In the rows, 128 means zero.
Each path below is one point turned by a fixed rotation once a step. After each direction that follows a path, write how fast that rotation turns it, in degrees each step (0 if it stays still).
Each turn is a multiple of 5 degrees from 10 to 175, or 0.
Each row of a path follows its step; steps can be skipped.
path 1
step 1: [131 141 133 124 132 135 132 133 136 125 115 119 131 120 128 123 132 128
 128 119 124 135 134 128 133 119 132 132 126 133 127 138 130 122 124 124
 123 123 126 130 138 134 119 142 129 126]
step 2: [130 140 124 116 132 130 128 131 128 120 134 127 128 127 129 128 131 131
 125 133 117 120 124 125 128 117 129 118 138 129 123 127 123 125 127 119
 134 121 138 123 127 126 115 133 119 120]
step 3: [125 125 125 123 132 130 130 130 123 124 132 137 122 125 129 125 118 126
 133 122 127 133 140 121 138 118 124 119 129 132 141 128 119 112 124 119
 122 127 135 134 133 132 125 123 126 126]
step 7: [131 129 131 134 132 124 131 128 127 119 138 133 127 116 113 134 134 124
 130 137 121 131 131 140 119 129 120 120 134 134 126 137 125 127 122 128
 129 126 134 133 134 133 139 133 126 132]
step 18: [131 134 136 130 122 135 123 130 132 127 137 125 132 118 118 136 126 125
 122 127 118 140 123 136 132 123 123 125 133 131 132 126 138 120 120 124
 133 122 137 131 134 127 124 129 114 129]
step 19: [127 132 127 124 135 127 130 135 129 117 126 127 129 122 123 132 129 123
 128 134 118 132 135 123 137 115 124 120 129 133 132 123 133 136 120 124
 128 130 129 145 125 140 129 138 133 128]
step 24: [131 129 120 122 128 129 143 124 126 111 134 123 128 136 126 119 128 125
 133 139 130 125 127 129 126 126 127 125 137 139 129 133 126 127 128 116
 121 127 130 122 126 124 127 136 117 134]
step 27: [128 135 126 123 122 133 140 128 128 111 129 130 128 123 118 130 133 118
 130 130 125 123 118 129 127 121 121 125 137 124 128 123 129 133 128 126
 139 118 129 132 123 134 127 136 115 126]
Speeds:
[129 129 127 132 128 126 130 127 126 125 129 129 126 127 130 126 128 126
 132 126 125 126 127 128 130 130 123 129 125 127 130 128 130 129 132 128
 128 127 130 127 130 125 129 127 126 126]
35
[128 129 126 127 130 127 132 128 129 125 127 126 131 130 127 131 127 130
 128 126 129 127 123 127 127 127 129 129 130 125 126 129 129 124 127 129
 128 124 129 127 128 123 130 129 128 128]
115
[129 126 125 129 125 124 131 127 131 130 126 126 130 131 126 126 126 128
 129 127 127 132 131 127 132 129 129 128 131 129 131 128 130 127 128 128
 128 129 129 130 128 128 126 125 126 128]
140
[128 128 129 128 130 128 128 129 129 126 125 131 130 131 131 133 128 128
 125 128 125 127 130 131 128 129 126 129 127 127 130 127 127 126 130 126
 125 129 129 133 127 128 129 127 129 131]
115
[125 129 128 127 128 131 131 128 124 130 127 128 128 127 132 129 129 128
 128 127 127 131 130 130 127 125 130 127 127 127 127 129 129 129 127 129
 129 125 132 131 128 128 124 125 128 124]
25
path 2
step 3: [120 129 118 122 132 116 122 120 136 125 138 120 125 134 127 132 134 134
 130 132 127 137 123 126 126 128 147 122 124 124 130 121 122 125 132 131
 123 133 128 136 139 126 118 124 136 131]
step 4: [138 127 124 120 131 134 134 128 134 131 135 124 133 132 126 122 136 126
 137 137 131 134 120 131 126 122 135 122 127 124 139 138 121 121 137 118
 130 123 122 128 136 135 125 117 141 127]
step 7: [127 129 130 127 130 136 135 135 141 132 134 124 123 122 128 123 132 118
 138 129 129 134 123 114 121 122 134 122 136 128 130 140 137 135 140 123
 126 119 122 131 138 128 124 125 121 124]
step 8: [120 125 121 134 130 131 130 121 148 132 136 121 122 134 119 124 124 120
 127 132 128 126 126 135 126 130 130 133 130 130 132 123 132 135 128 124
 114 114 121 132 132 114 123 131 126 127]
step 9: [128 134 131 130 130 117 123 123 142 125 134 124 127 136 128 129 129 121
 136 120 134 126 121 126 121 125 139 116 125 126 123 127 125 122 134 136
 120 116 121 124 140 126 122 133 137 135]
step 11: [128 128 123 131 131 127 128 120 132 123 143 134 125 134 132 120 129 132
 130 139 127 119 120 143 127 127 129 119 134 128 139 138 122 120 126 126
 116 119 125 131 132 116 125 126 132 124]
step 13: [116 128 125 118 126 134 126 123 137 137 138 124 132 124 126 121 131 134
 134 137 127 131 119 123 128 112 140 125 128 130 134 140 123 137 131 123
 130 128 126 134 132 126 119 122 124 126]
step 14: [128 124 129 136 131 129 136 128 141 127 144 122 129 132 124 124 129 129
 135 130 126 138 128 133 127 139 140 124 134 118 137 128 123 136 127 123
 118 123 127 140 138 126 122 123 130 122]
Speeds:
[128 129 128 126 127 127 129 128 127 132 129 129 128 126 127 130 131 125
 129 130 129 127 128 126 126 125 123 131 129 125 133 129 126 130 128 128
 129 130 128 127 133 129 128 131 128 128]
120
[125 130 129 128 127 131 130 128 127 128 129 133 124 126 129 128 127 132
 127 127 131 128 127 127 129 131 128 129 128 128 127 130 127 129 128 125
 131 125 129 127 131 126 127 126 124 130]
60
[129 126 122 127 129 128 125 127 128 127 130 129 128 125 126 127 126 130
 126 127 125 129 129 128 127 124 127 131 127 132 128 128 128 130 128 127
 126 130 126 129 128 126 128 128 123 130]
135
